Rotation paths and how fast each direction turns (degrees each step):
Each turn is a multiple of 5 degrees from 10 to 175, or 0.
Each row of a path follows its step; steps can be skipped.
Path 1:
step 4: [ -6  43 -32   6  15 -17   8 -27   6   4  27   0   6  18 -19  -8   6   4
 -16   3   9  -7   1  -4   7   8 -14 -28 -11  12   0 -11 -14  -7 -29  -5
   2  -4   0  -1  -7 -19 -25   6 -20 -47  42   4  -2  24  -7   0 -18 -11
   3  25  -7 -11 -17  23  21 -11  -8  17  34 -14   2  -1 -22  33  22 -27]
step 6: [ -6  -8   6 -14  31 -13 -22 -24 -15   7  -9  -2  21  30  13 -15  -4  35
   7  16  45 -38   0 -13 -25   3  12  -8   3   7  25   3  10 -31 -32 -16
  -7   3   9   1   0  15   1   3  -7   1   2 -21 -32 -17 -32   6 -34 -15
  14  15  -7  -9 -23 -12 -20 -27  -8  18 -19  11 -10 -19 -15  11  23  16]
step 7: [ 16   5 -32  -9  26   2  -1  21 -12  -5 -13 -13   3  24 -12  -9 -12  37
  13  -3  23 -30   7  -7   9  12 -16   1  -1  -9 -11 -23  -4  17 -36 -13
  17  -4 -47  15   1  24  23   8 -21 -12  -7  24  -2  36  -4  22 -24 -23
  15   6  24 -12 -21  10  -4 -10 -11 -16  16  -6   9  28 -28 -24   4   2]
step 8: [  0  17 -12   5 -11  -2 -13 -41   1  10   0   7  24  39 -33  -4   6   3
 -18   6   4   4 -16 -24  -4   0  -8   0   2 -24  13  16  20  23 -42  -6
  17  -8  -1 -19 -25 -24 -22  10 -16   1  -7  -5  -5 -17 -23   4  -6 -10
  17 -34  18  -2 -11  12  -8 -10 -33   8   9 -27   4  51 -24 -17 -10   5]
step 9: [-12 -12 -24   5   8 -40  -2 -21 -16  30 -15 -21  27  32 -23  -4 -28  14
  -1 -14  10  10 -15  33  -8  30  11   4   7   4  -6   3  -2  -8  -4 -11
   3   8  17   2 -14 -16 -38   6 -23 -10  10  13 -17   3  17   0  10 -18
   5  24  21 -13 -14  23  18   5  -4  36   3   5  26   1 -47  13  29  -7]
step 10: [-18  24 -27 -16 -26  21 -19  -9  -3  -9 -14  -3  10  34   7   8   2  -5
 -20  36  14 -19   7  -8   7  17   1 -26 -23   6   1  -2  -5 -23 -14 -21
  -1  23  -5  16 -19  -2   5  24 -19 -33   5  -1   4   6   5 -39 -14 -14
  24  36  -4  -7 -17  26  32 -25 -27  12  24  15  11  -5  -6  11  -2   6]
step 11: [ -9  13  10 -10   0 -28  -4  -6 -16 -14  17  10   1  41  -6   3 -17  13
   9  23  42 -31 -13 -32  -2  16  22   6   8 -34  39 -16  -1 -16 -38  -7
  -1   0 -15  22  -7  -9 -20  22  -9  24   9   9  -1  12 -19  -2  14 -13
  -6  -4 -17 -42   0  25 -17 -15   8 -16   9   8  20  -2   6   9  24   7]
step 13: [ -1   4  -5 -12 -13  -6   3 -10  -7   3 -18   9  -8  28 -18  11  22  23
  20 -13   1 -18  12  -5  12  30   1   5   6  -5   0  18  14 -14 -26   6
  40 -12 -25  13  -6 -20 -17  29 -16 -53  -2   1 -12  24  -5  21 -31 -14
  11 -29  18  -5 -27   6  16 -28   0   8  -2 -17 -11  20 -34 -23  12  -1]
Speeds:
[  5  -2   1  -1  -2  -2   5  -4  -3  -1  -4  -8  -1   3   9  -5  -5   6
   6   2   0   2   1  -5   8   0  -7   6   0   5  -1  -4   2   0   2   1
  -8  -3   4  -9  -1   2   4   0  -2   0  -3  -4   0 -13  -2   5  -3   6
   2   1   4  -3  -3   3   5  -3   2  -4   4 -11   7   1  -3  -4  -2   1]
45
[  3   2   7   3  -1   8   3   7  -4  -7  -5   2   1   1  -2   4   7   1
  -2  -3   3  -2   2  -5   3   4   5  -7   8  -2   0   1   0   0  -2   1
  -5   0  -1  -6  -4   7   4   9   0  -1   2   6   7  -2   9  -2   0   0
   2   6   8   3   0   0   2   6   0   7   3  -2  -5   3  -4  -1 -12  -1]
140
[  2  -1  -1  -3   1   1   0  -2  -5  -8  -5  -3  -1 -10  -2   6   5  10
   2  -1   2  -3  -4  -2  -3   2  -2 -11   5   0   7   0  -2   3   0  -5
  -6   2  -2  -2   2  -2  -2  -7   2   6 -13  -8   1   8  -1   4  -5  -2
   2  -1  -1  -8   2   1  -1  -6   6  -5  -3   6   1   5   1   1  -4   1]
70
Path 2:
step 0: [ 18  11 -20  37  10 -13  16  32  14  -4 -14  -5   8 -16 -10  15   9  -8
  21  32  -4  37  12  33  14  -8  14  14   3  17  -7  33  29 -14  13  10
   7  49  -8  -4  12  31  39   7  25  15   7 -16 -13  16 -29  -5  30  13
   8   9  17  -7  14  -4 -25 -14  -5 -20   1   0   5 -27  -7  14 -18  -2]
step 1: [-37  21   6  14   7   6 -30  29   8  -2 -19 -28  18 -28   8  -4  18 -11
   9   7 -40  46  18  20  29 -10  -1  -7 -13   4   4  14  -6  11  -4  -8
  25  -8   9  -2 -12 -30   2  -8   9  12  48 -19  -9 -40  18  17  15   2
  11   8  19   4  24   0  21 -24 -11 -16  11 -11   7  22 -33 -12   2  -2]
step 2: [  2  18  -2 -14  21   0 -23   4  21  27   3  10  36 -31  25 -25 -38   7
   4   1   3  20  14  20   3  16  10 -22  -9   2 -18  10  35   0  -1  13
  16  15 -11   8  42 -12 -17  -6  -9  -9  -8 -16  -4  15   3 -23  28  -4
   1 -29  -8  30  26  28  12  13  13 -29  16   5   4  21 -23  32  16 -25]
step 3: [-25  -4  -4 -32 -10   4  -9 -34  11 -28  -7  -2  20   5  12  -1  13  -2
  19   6  -2 -16  33  16 -21 -13  -2  14   2   8  -2   3   8 -20 -15   4
 -27   8  16   0 -13 -43   6  -9   4 -17  38 -11 -31 -19 -16 -16   7  24
   7 -22  -4  36  -6 -24  42  43  25  -1  26  -2   8  12   5  14  24 -15]
step 5: [-14   2 -35   0 -11 -22  18   5  -2   2  13   3 -17 -20 -22   5 -18  -1
  -1  -6  -9 -12  12  17   2  -2   7  19  15  -8  11  24 -21   4 -10  20
 -11  53  22 -44 -15 -18  43  12  12 -27   7 -10  -6   0   7  11  21  34
 -40  -7  12 -17  16 -43   7  -8  -9 -20 -12 -25  13  13   6 -15 -33  -9]
step 7: [ -7  24  -8  12  10  -6 -22  20 -12   4 -24  40  38 -27   0  -1 -27 -14
   7 -22 -17  22  15  31  27  -5 -11   8  -7  27   6  27 -35  -4 -28  25
 -14 -11  14 -23  11 -33 -24   5  20   1  -2 -11  22  13  14 -31  -1   3
 -12  17 -13  -7  11 -24  -3 -16  14 -24  19  30  -4  -3  11  32  11  -7]
step 9: [-20 -11 -11  25 -22  22 -11  16  -7  25  12   3   3  14  14  18 -21   9
   0  33 -23 -15  44   3 -11 -33   0 -34  -3  35   1 -14  14 -25 -30  16
   1 -23 -13 -30  12  -1 -13 -24  19 -29  16 -18 -15 -10  -8  -4  15  -2
   2  -3  -6  25  21 -38  -1  -3 -13 -16 -12  -3 -22  11   7 -28  32   4]
step 11: [-31 -31 -16   2  12   7  17   0 -24  28   1   1   4  -9  27   1   9 -20
  14  -8  -5 -19  17   9  21  -5   7  28  10 -37  12   5   7  26   6 -14
  20   3  -4   6  -4 -44  14 -25  39 -25 -28  -6 -19  23 -37  -8  20   3
 -22  19  -3 -12  17 -32 -17  32   9  -3   8  -9  12  -9  -4 -16  31   8]
Speeds:
[  0  -2   4  -9  -7  -3  -3   0  -6  -6   7  -6   0   0  -2   1  -6  -4
  -6  -4  -3   4   2   8  -2  -1   0   0  -6  -1  -8   4   4   4  -1   5
   1   3   6   2  -6   1   6  -2  -4  -1   4 -12  -3   0   1  -1   4   1
  -5   2   0   6  -4   7   4  -4  -2  -6   1   0  -2   2  10  11  -3   2]
20
[-1  6 -3 -1 -1 -4  1  2  9 -4  4  0 -5 -4  3  1 -3  6  3 -3  8  2  2  9
  0  6  0  3 -2 -8  1  0  2 -1 -2 -1  4  3  2  1 -1  3 -8  5 -3  3  3  3
 -5 11  1  9 -2  0 -8 -2  2  2  6 -6 -6  6  5  3 -3  3 -5 -5  6  0 -3 -8]
135
[  2   1  -1  -6  -1  -6   0   3  -3   0   2  -3  -8   3  -6  -7  -2   2
   9  -5   1  -9  -6   2  -3  -1   2   1   0   0   2  -3   3   1  -8  -5
 -16   0   1  -2  -3  -1  -1   0  -4  -1  -4   6   4   2   7   4   4   2
  -1   2  -2   0   4  -6   0  -6   0  -1   2   0  10   3  -7  10   1   2]
40
[  2  -3  -2  -1   0   0   4   9  -2   1   3   8  -1   1   0  -5  -6  -1
  -3   2   6  -4  -2  -6  -3   0  -2  -1   2   5   3  -1  -7  -2   1   6
   5 -11   0   6   2  -7  -1   7   6  -1  -2   1  -5  -1  -2   7   0   5
  -9  12  -2   7  -2  -7  -1   0  -9   1  -2   2  -2   3   5   5   5   3]
20
[  0  -8   4   6  -6   1   3   3  -1  -1   1  -3  -9  -2  -1   4  -1  -2
   3   2  -3  -3  -5  -7  12  -9   4   0  -1  -4  -4   1   1  -5   1  -7
  -1   0  10   5   1  -3  -2  -4   5   0   9   1  -1   0   6   3   4 -11
  -1   4  -1   4  -4   0   3  10   2   1   2   2  -4  -2  -5   1   1  -5]
140
[  0   6   6   3   5  -2   4  -6  -6   0   1   1  -3  -1  -1   1  -1   0
   0   6  -1  -3  -3  -1  -9   2  -4   4 -11   5  -5   2   4  -1   4  -3
   8   4   6   0   8  -5   3   5  -3  -5  -9  -5   1  -4   3   4   6  -5
  -2   1  -1 -11   2  -7   0   3   3   6   7  -3  -3   5   0   3   1  -3]
125
